Each row has a name. Each piece below is followed by the name of the row it came from, unless a question asks for something else. Each question is about the rows just above it. Places in a row count from 1.

(80): [ -7 -50  21  23  19 -12 -12 -45 -36 -34 -23 -29 -37   4  -4  21   4  28
  -3  -4  -2 -53 -12   4   4 -13 -29  11 -31 -17  -7 -13]
(76): [ 10  16  -3 -20  -1  30  32 -52  36  -4   7  13  10   1  36  -5  -1  45
  23  -4  11 -25  11 -42 -20  -4 -40 -20 -15 -16 -35  46]
(12): [-50 -19   8  13  23   4   4 -37   1   1 -32  21  15  10  19  23 -15   4
  10  16  -3 -49  -1  30   3 -52   4  -5   7 -13   6  19]
Every place of [-3] in (80):	19
[-31 -17  -7 -13  -7 -50  21  23  19 -12 -12 -45 -36 -34 -23 -29 -37   4
  -4  21   4  28  -3  -4  -2 -53 -12   4   4 -13 -29  11] is which row reordered?	(80)
Places of [4] in row (80):	14 17 24 25
Places of [-4] in row (76):	10 20 26
Which row holds this, read backwards? [  7  -5   4 -52   3  30  -1 -49  -3  16  10]	(12)
Every place of [4] in (12):	6 7 18 27

(109): [-20   3  60 -51]
(104): [-48  -8  28  -9]
(93): [-20  -2  60 -51]
[ -8 -48] is which row, read backwards?	(104)
Shift each entry of [-20   3  60] by +1 times 1:	[-19   4  61]
[-48  -8  28] with +1 step of 1 on every entry:	[-47  -7  29]
Which row holds [-51  60  -2] read backwards?	(93)
[-20   3] with +1 step of 1 on every entry:	[-19   4]

(48): [ 24   1   5  -8  16  20   8   5 -56   8  -8 -38  27   3  17  -8   8 -26
  15]
(137): [ -5 -10  -4  22   2  11   8   2 -14 -56  10   7 -14  22  20  11  10   3
   9]
(142): [ 15 -33  21  22  17   1 -30  17 -26 -56 -13   8 -38  27 -18   8   3   5
  15]
(21): [  4   1  -8 -20   4   1  -3   3 -22 -56 -16 -19 -19  25 -19  29  -3  17
  -4]
(100): [ 10  14 -22  18   4  15  28  -8  23 -56  25 -23 -16  12   3   4  -2   4
   1]
Shift each entry of [-23 -16  12] by +1 times 1:	[-22 -15  13]
At which places does (48) hold [-8]?	4 11 16
Which row holds this, read backwards? [  5   3   8 -18  27 -38   8 -13 -56 -26  17]	(142)

(41): [-2 -5  2  3  6  1 -3  3  4 -2 -6  1 -1  4  3  0  2  1  5 -8 -2  4 -9 -3
 -1 -2  4 -3 -1 -4 -2 -1  4  3 -2 -3  1 -1  0  0  1  0  0  3 -8 -4  4  0
  1  3]
(90): [  3  -2 -14   2   7  -5   5  14   5  -1 -21  -2  -9   3 -16  -2  11   0
  -7   8   1   1  12  -1 -10  -2  -9   3   8  -6   5   0  -7  13  12   3
   5   3   8  -6  20  -3   9  -5  -8  -5  -9   2   4  -9]
(117): [ 3 -8  4  4 -2 -6  4 -1 -3 -2  1  3  0  5 -3  0  1  2 -2 -9  2 -2  0 -2
  3 -4  3  4 -4  3 -1  0 -1  4 -1 -5  1  6 -1 -3 -2  4  1  0 -1  3  1 -3
 -8  1]
Which row holds these entries in another order? [-4  1 -2  4 -2  0  5  0  3 -3  4  1  4  1  4 -5 -2  4  1 -2  2  3  0 -3
 -8  4 -1  0  0 -1 -1  1  3 -6  6  3  2 -1  3 -8 -3 -2 -9 -3 -1  3 -2 -4
 -1  1]	(117)
asked: [  3  -2 -14   2   7  -5   5  14   5  -1 -21  -2  -9   3 -16  -2  11   0
  -7   8   1   1  12  -1 -10  -2  -9   3   8  -6   5   0  -7  13  12   3
   5   3   8  -6  20  -3   9  -5  -8  -5  -9   2   4  -9]	(90)
[-21 -16 -14 -10  -9  -9  -9  -9  -8  -7  -7  -6  -6  -5  -5  -5  -3  -2
  -2  -2  -2  -1  -1   0   0   1   1   2   2   3   3   3   3   3   4   5
   5   5   5   7   8   8   8   9  11  12  12  13  14  20] is which row reordered?	(90)
Places of [-7] in row (90):	19 33
[ -2 -14   2   7] with -1 step of 1 on every entry:	[ -3 -15   1   6]
Which row holds [-8 -3  1  3] read backwards?	(117)
Which row holds these entries in another order? [-3  4  0 -1 -1  1  4  3 -6  4 -3 -1  1  2 -2  4 -9 -2  1  4 -3  1 -2  0
 -1  3 -3 -2 -1  3 -4 -5 -4  0  1  1  0  3  5  6 -2  3 -2  4  3  0 -8  2
 -1 -8]	(117)

(154): [-22   9   2 -20 -42   8 -11   8 -32  18  13   1  19  -5 -19 -13  12  24
 -16   9 -11   4   1   7  17  25 -22  -3  24   3   2  -8   7 -13  -5   5
  41 -12   3]
(127): [ -8 -13   1  -1   8  26 -22   9 -16   2 -10   4  15   2 -14 -13  16  18
  18   3   4 -15  -1   8  17   8 -15  -2  12 -22   5 -23  20 -13  18 -14
 -17   1 -15]
(164): [ -9   3 -22 -17 -42   8  -3   6 -29  18  13   4  15  -5 -19 -16  19  19
 -11   3 -11   7  16  19  17  23 -22  -7  20   2   0   0   7 -10 -11   6
  29 -11   8]
(149): [ -8   3   5 -20 -42   8   7   9 -34  18  13  15  15  -9 -19 -13  16  22
 -17   3 -11   4   0  16  17  32 -22  -3  20   2   2   0   7 -14  -8   5
  28  -7   3]
(59): [  8  17   8 -15  -2  12 -22   4 -23   9  18   4  11  -5 -19 -15  16  19
 -17   3 -11   4   0   8  17  25 -22  -5  20   2   2   0   8 -13  -5   5
  25  -8   3]
(156): [-11   7  10 -22 -42   8   3  12 -29  18  18   4  13  -8 -15 -15  16  21
 -17   1 -11   4   9  17  17  30 -22  -3  20   2   5   0   4  -9  -5  10
  25  -7   4]
(95): [ -2 -19   2  -2 -19  32 -17   9  19  -7 -19   4  20  -5 -19  -8  16  19
  20   3 -11   1 -14   5  17  19 -14   1  20  19  22 -27   7 -13   8   5
  -8   6  -9]
At which places does (164) hold [17]?	25
Every place of [19] in (95):	9 18 26 30
Places of [-11] in row (164):	19 21 35 38
[16 17] with -1 step of 1 on every entry:	[15 16]
[ 20 -23   5 -22  12  -2 -15   8  17   8] is which row, read backwards?	(127)

(25): [20 42 42 42]
(24): [  1 -35  21 -39]
(165): [-28  18 -10 -32]
(126): [-26 -18  28  -6]
(5): [-28  18  48  16]
(39): [-60  -3 -47 -35]
(94): [ 57   0 -10 -41]
(116): [ 1 17  7 20]
Shift each entry of [  1 -35  21] by +1 times 1:	[  2 -34  22]
Every place of [42] in (25):	2 3 4
Move every entry of [-26 -18  28] by +1 step of 1.	[-25 -17  29]
Shift each entry of [18] by +1 times 1:	[19]
Shift each entry of [-28  18] by +1 times 1:	[-27  19]
Shift each entry of [1] by +1 times 1:	[2]

(111): [ -4  -9 -26 -12   6 -16  17  31 -35 -32  -8 -12  23  13  -6   8  11   5
   2   9  36   0   8   9  17   9 -11   6 -24  11 -20  18  -6  -8  12 -10
 -16  20  47  21  -1   9   0  -2  45  26  36 -12  -5   8  -6   8   6]
(150): [ 16 -29  -7  35  12   7  12   4 -11  -2  22  21  10  29   6   1   1  22
  10  16  22  11   4  -6  10 -23  12  38  21   8 -13  20  35  11 -31   4
 -35   6  20  -6 -26   7   1 -12 -23  20  10 -24 -17  -4  47 -24 -10]
(86): [ 47  12 -12  10 -23  -6  38  35 -17  10   7  20  10   6  35  22  -2 -10
   1   6  20  22 -13  -4   7  22 -23 -11   2 -35 -29  21  16   4  12   4
 -31  20   8  -6 -24   4  -7  16  29  11   1  12 -24 -26  11  21  10]
(83): [ 34  -6  19  12 -20   9  24  -3   6  31  15  51 -13  13  14  31  11 -17
  13   2  -8   4 -25  -5 -18  12 -11  29  12  -2 -13  20   8   7  25  27
  -4  11  42  -9 -27   7  -5 -10  36  15   1  -1 -20 -14  -6  21  10]
(103): [ 39  17 -17  10  -9  -6  36  35 -32 -16  -4   9  23   1  27  22   5  -2
   2  14  32  24   2   4  17  17 -23   0 -11 -26 -32  19  10  -5   4 -19
 -37  22   8   9  -9   8  -1  19  39  20  22  12 -11 -17  13  15   9]
(56): [ -4  -9 -26 -12   6 -16  17  31 -35 -32  -8 -12  23  13  -6   8  11   5
   2   9  36   0   8   9  17   9 -11   6 -24  -2 -25  12  -4  -8  -7 -29
 -13   9  -9  21   2  -6  -6  13   7   6  36 -14  -9   8   9  -4  -8]
Put [ 10  21  11 -26 -24  12   1  11  29  16  -7   4 -24  -6   8  20 -31   4
  12   4  16  21 -29 -35   2 -11 -23  22   7  -4 -13  22  20   6   1 -10
  -2  22  35   6  10  20   7  10 -17  35  38  -6 -23  10 -12  12  47] back in order: which row is it?	(86)
[-2 22] with -1 step of 1 on every entry:	[-3 21]
Move every entry of [ 8 11  5] by +1 step of 1.	[ 9 12  6]

